Look-ups in named tables: a row name and a column name give one cell, copied from the table.

pap.csv
,zusapi,difad,nimamod,vamuzi,rovudo,gumer,guku
bif,5.699,4.349,4.377,5.685,4.345,5.703,5.717
boziri,6.336,3.703,3.744,6.314,3.703,6.341,6.356
tezilup,3.168,6.898,6.900,3.172,6.840,3.169,3.222
ronivo,2.601,7.489,7.452,2.624,7.434,2.601,2.636
tuk,3.842,6.212,6.234,3.835,6.164,3.844,3.896
kiruv,5.040,5.039,5.017,5.050,5.042,5.040,5.029
bag,1.918,8.150,8.151,1.924,8.056,1.919,2.004
zatub,5.346,4.710,4.726,5.339,4.702,5.349,5.362
kov,5.021,5.052,5.040,5.027,5.048,5.022,5.020
rupone,5.813,4.276,4.236,5.830,4.306,5.813,5.770

What is the guku of boziri in pap?
6.356
What is the zusapi of kov in pap?
5.021
What is the rovudo of boziri in pap?
3.703
What is the gumer of rupone in pap?
5.813
What is the nimamod of tezilup in pap?
6.900
What is the difad of bif in pap?
4.349
What is the guku of zatub in pap?
5.362
What is the guku of bif in pap?
5.717
What is the rovudo of tuk in pap?
6.164
What is the nimamod of kiruv in pap?
5.017
What is the rovudo of rupone in pap?
4.306
What is the gumer of ronivo in pap?
2.601
What is the zusapi of bag in pap?
1.918
What is the vamuzi of zatub in pap?
5.339
What is the zusapi of zatub in pap?
5.346
What is the difad of boziri in pap?
3.703
What is the nimamod of ronivo in pap?
7.452
What is the guku of tezilup in pap?
3.222
What is the nimamod of rupone in pap?
4.236
What is the difad of zatub in pap?
4.710

lig
         naru  rikarel  zazep  nelun  sanumuf  ziren  ver  sim  rit  zinim
guk       106      132    110     44      116    135  152   97  137    133
fuzop      72      133    134     75      126    125  140  109  131    162
vob       166      131     90    147      157     42  105  138  108    128
gelukuz   111      147    194     95      132    114  132   69  105    167
mepumad   125       64    131    232      136    140  112  120   81    104
gebalu    111       74    111    152      137    140  159  125  144     77
gaveniv   130      110    153    127      118     70  159  127  122    136
pel       114      212     85    139      157    109  136  142  137    209
piz       151       44    170    183      136     76  138   85  137     52
bez       123      109    136    161      130    157  111   97  101     88
feribu    123       84    111    153      136     84  111  121  123    131

gelukuz, rit -> 105
gelukuz, ver -> 132
bez, zinim -> 88
fuzop, nelun -> 75
bez, sim -> 97
pel, sim -> 142

nurak:
	lagigug	nokozar	devi	risula	kopapu	zafilor
fep	-8.71	16.10	8.43	16.88	46.16	16.19
matele	-49.32	4.77	-3.56	39.36	-1.34	94.05
minuv	-12.95	39.22	-25.45	-5.61	91.04	14.26
rirop	24.08	-74.71	11.67	-94.91	-1.36	-62.88
reli	3.45	6.20	19.19	78.23	13.75	29.36
kedi	-28.89	-38.81	38.33	-20.75	1.30	-21.41
kiz	-3.54	67.92	1.98	25.60	-52.96	-15.94
suli	42.41	11.49	-21.38	23.34	-6.95	-59.06
dosinik	-9.16	76.27	-32.79	24.25	-31.81	25.38
vit	-8.49	15.17	-41.31	-16.07	-47.58	20.08
zitis	8.69	-86.89	2.87	65.84	-55.37	-18.31
giketaf	-41.43	47.75	-70.97	-10.09	-42.41	-71.82

What is the lagigug of kedi in nurak?
-28.89
What is the devi of matele in nurak?
-3.56
What is the zafilor of kedi in nurak?
-21.41
What is the nokozar of matele in nurak?
4.77
What is the devi of kiz in nurak?
1.98
What is the kopapu of fep in nurak?
46.16

Table zetire
columns: kob, tem, dogo, ret, sif, fov, laz, reke, fikap, ritiro
tafupi: [63.30, 61.22, 45.24, 22.92, 58.02, 52.56, 46.74, 24.45, 45.08, 60.89]
rak: [47.34, 75.96, 71.27, 74.94, 72.77, 55.53, 53.09, 39.18, 74.39, 2.27]
karureb: [69.98, 78.06, 59.28, 74.18, 71.67, 61.79, 52.52, 26.88, 57.86, 50.41]
diz: [26.53, 26.78, 52.59, 54.83, 29.08, 17.76, 61.99, 38.09, 44.30, 23.85]
livef: [58.26, 71.77, 59.67, 26.20, 61.65, 53.33, 59.69, 67.21, 63.41, 63.70]
fogekar: [67.38, 2.42, 43.47, 37.04, 61.57, 34.78, 49.19, 35.23, 32.20, 55.65]
zab: [74.88, 36.69, 68.95, 69.03, 76.21, 71.85, 51.06, 67.39, 58.26, 60.30]
moz: [70.57, 43.71, 55.57, 51.36, 53.83, 54.62, 47.91, 58.50, 32.10, 37.51]
nar: [46.15, 56.78, 59.15, 56.25, 47.81, 67.64, 67.63, 97.41, 74.79, 47.75]
vifemas: [80.68, 23.25, 49.36, 76.59, 53.05, 48.26, 40.63, 82.45, 39.53, 53.43]
belu: [63.93, 20.67, 46.38, 14.38, 55.47, 62.12, 27.57, 58.58, 54.34, 32.42]

belu, fov -> 62.12
belu, dogo -> 46.38
livef, tem -> 71.77
vifemas, tem -> 23.25
moz, ritiro -> 37.51
nar, ret -> 56.25
fogekar, reke -> 35.23
diz, fov -> 17.76
nar, fikap -> 74.79
diz, laz -> 61.99
fogekar, sif -> 61.57
tafupi, kob -> 63.30
rak, sif -> 72.77
diz, ret -> 54.83
diz, sif -> 29.08
vifemas, ritiro -> 53.43

